(in the rows, 128 means zero)
One turn sends every row of this set to another row. A few are shown first. Where does it send the rows asked after them?
k_413: [125 161 120 179 150 115 154 134 132 139 129 133 102 105  98 136 117 120
 130 151 107 139 145 140 141 134 120 126]
k_820: [170 132 167 120 115 144 157 147 149 133 137 105 124 143 126 124 154 140
 134 132 114 112 141 176 106 135 101 123]
k_350: [164 121 146 107 120 123 155 140 143 136 143 125 129 138 143  97 147 121
  91 141 133 108 122 117 113 114 140 139]
k_167: [156 143 145 169 115 141 131 147 119 161 126 141 127 116 125 151 119 145
 153 138 133 128 146 165 146 121  91 123]
k_972: [129 160 122 140 127 114 125 113 133 117 115 134 139 130 151 108 141 136
 101 127 145 144 105  97 127 148 136 115]
k_70: [137 135 169 110 133 132 176 150 132  98 142 114 147 125 130 109 133 142
 124 123 135 122 101 108 116 130 108 115]
k_29: [132 143 120 162 145 138 114 126 119 141 144 144 103 121 124 148 131 139
 136 128 137 171 125 125 154 154 115 136]
k_36: [174 127 161 130 108 140 153 152 148 130 129 109 130 142 130 109 153 144
 134 128 115 108 157 172 111 132 109 131]
k_420: [135 156 119 182 152 105 154 131 123 139 123 128 114  98 105 136 114 118
 130 151 108 145 145 134 133 139 118 135]
k_449: [135 153 124 143 135 121 110 106 131 124 125 128 135 132 139 101 144 132
 104 129 150 134 106  91 139 142 139 118]
k_110: [130 144 131 176 150 128 125 119 115 132 137 134 100 109 129 147 123 136
 136 123 138 162 131 126 164 156 119 134]
k_330: [123 145 117 167 143 130 127 130 116 136 141 134  97 110 126 141 119 121
 137 122 151 159 136 129 162 153 126 132]
k_246: [129 132 160 119 132 129 156 148 118  93 153 114 154 124 131  97 123 134
 117 123 135 121  96 113 115 129 106 110]
k_863: [156 152 146 161 119 142 136 149 128 158 133 135 129 119 119 157 109 149
 145 137 121 136 142 170 151 123  90 126]
k_184: [126 135 119 170 147 140 119 120 120 138 151 131  98 106 126 137 125 138
 126 124 138 163 126 124 157 161 115 130]
k_391: [156 125 155 126 117 149 151 154 142 129 140 112 133 113 157 108 150 125
 131 107 121 125 160 136 107 133  71 140]
k_373: [169 126 155 132 113 137 148 145 147 129 137 118 136 138 126 107 153 144
 133 127 113 106 146 192 113 133 111 136]
k_398: [156 145 139 152 119 141 132 152 111 152 134 129 123 125 118 147 122 154
 160 136 134 132 149 170 149 117  92 135]
k_880: [137 140 123 163 157 130 118 118 114 133 142 136  98 114 129 155 122 135
 127 112 144 157 129 125 151 154 116 124]
k_230: [135 157 128 150 132 110 116 110 134 121 127 123 136 120 144  91 138 130
 104 127 147 136 105 100 130 139 137 107]
k_515: [128 136 125 156 153 131 115 125 117 134 150 137 102 121 130 146 117 128
 136 122 148 163 125 134 158 156 125 127]
k_616: [150 135 164 130 118 147 153 161 153 120 151 121 128 114 158 106 149 122
 121 110 116 126 164 134 110 131  83 136]
k_873: [122 147 120 156 122 134 129 132 152 151 142 110 129 120 119 116 113 117
 142 126 125 123 181 163 137 130  90 147]
k_195: [157 122 156 116 120 119 157 130 141 124 142 123 142 137 139  99 138 126
  94 144 127 105 104 119 104 116 139 144]
k_30: [132 153 112 145 144 103 127 118 131 125 124 135 142 124 148 100 142 127
 108 136 137 141 104 102 131 157 138 117]
k_875: [156 118 145 111 121 124 156 144 144 130 136 122 128 126 153  85 149 123
  97 142 122 115 122 121 112 114 144 132]
k_183: [150 143 140 157 122 140 139 145 127 158 141 141 127 121 117 144 110 154
 160 134 121 130 162 167 150 124  89 129]
k_166: [131 126 141 172 166 103 143 129 119 118 148 123 139 123 118 130 137 134
 116 132 119 111 106 100 126 163 126 113]
k_667: [132 157 120 155 132 132 145 134 160 139 143 111 135 116 126 117 119 124
 143 118 124 114 185 163 140 127  96 144]
k_911: [148 137 162 126 118 152 154 157 148 122 146 107 133 117 161 108 146 124
 117 110 108 136 150 133 100 125  83 137]
k_665: [140 132 133 182 169 112 145 133 114 112 142 129 133 112 126 125 141 135
 118 133 121 110 103 106 132 157 129 108]
k_142: [122 136 177 116 132 130 156 140 123 100 144 112 149 119 134  99 129 139
 117 129 131 117 111 109 111 131 106 106]
k_884: [153 116 151 110 117 124 156 135 152 112 137 121 134 134 142  94 143 130
  97 142 124 117 116 113 106 113 137 134]
k_83: [120 149 115 139 123 110 130 116 130 120 124 131 133 133 138 103 139 130
 100 119 148 136 106  92 134 144 132 105]
k_570: [148 145 137 157 116 152 133 141 128 156 136 145 126 116 127 153 119 149
 157 128 132 122 161 163 139 124  83 121]
k_775: [130 163 128 187 154 109 137 130 133 141 124 130 105 104 116 132 117 123
 124 159 108 141 146 135 133 144 129 130]
k_376: [164 125 152 124 115 146 162 135 153 135 128 117 128 141 122 113 155 146
 139 135 117 113 143 187 113 135 111 127]
k_813: [173 126 150 139 109 148 157 141 154 128 134 116 129 151 137 117 158 151
 142 137 113 107 142 176 116 125 114 134]
k_408: [132 147 122 141 142  98 119 115 130 117 130 130 136 128 139 102 139 130
 104 129 147 137 104  90 140 148 128 113]
k_537: [160 124 150 112 119 115 155 143 151 119 147 132 125 140 143  94 141 119
 104 134 116 116 115 122 105 104 141 134]
k_49: [153 146 132 151 118 142 137 150 106 155 133 135 123 116 114 146 116 151
 147 136 125 126 153 162 149 125  80 131]
k_294: [134 159 125 153 132 134 132 134 148 146 146 110 131 121 124 118 126 124
 131 112 118 109 185 164 130 119  91 144]
k_196: [165 125 146 111 119 123 151 133 145 121 140 131 121 145 139  85 146 118
 103 151 127 120 115 118 110 112 138 128]
k_999: [168 134 151 129 117 146 160 147 148 121 125 109 131 146 131 125 154 149
 142 122 106 100 146 178 118 130 112 134]
k_343: [138 139 143 169 165  97 144 131 122 110 152 138 138 126 119 125 133 138
 114 134 132 106 105 105 127 156 135 112]

k_49 turns into k_230
k_196 turns into k_398
Now these:
k_570 turns into k_30
k_408 turns into k_36
k_391 turns into k_775
k_420 turns into k_142
k_376 turns into k_515
k_880 turns into k_875
k_246 turns into k_294

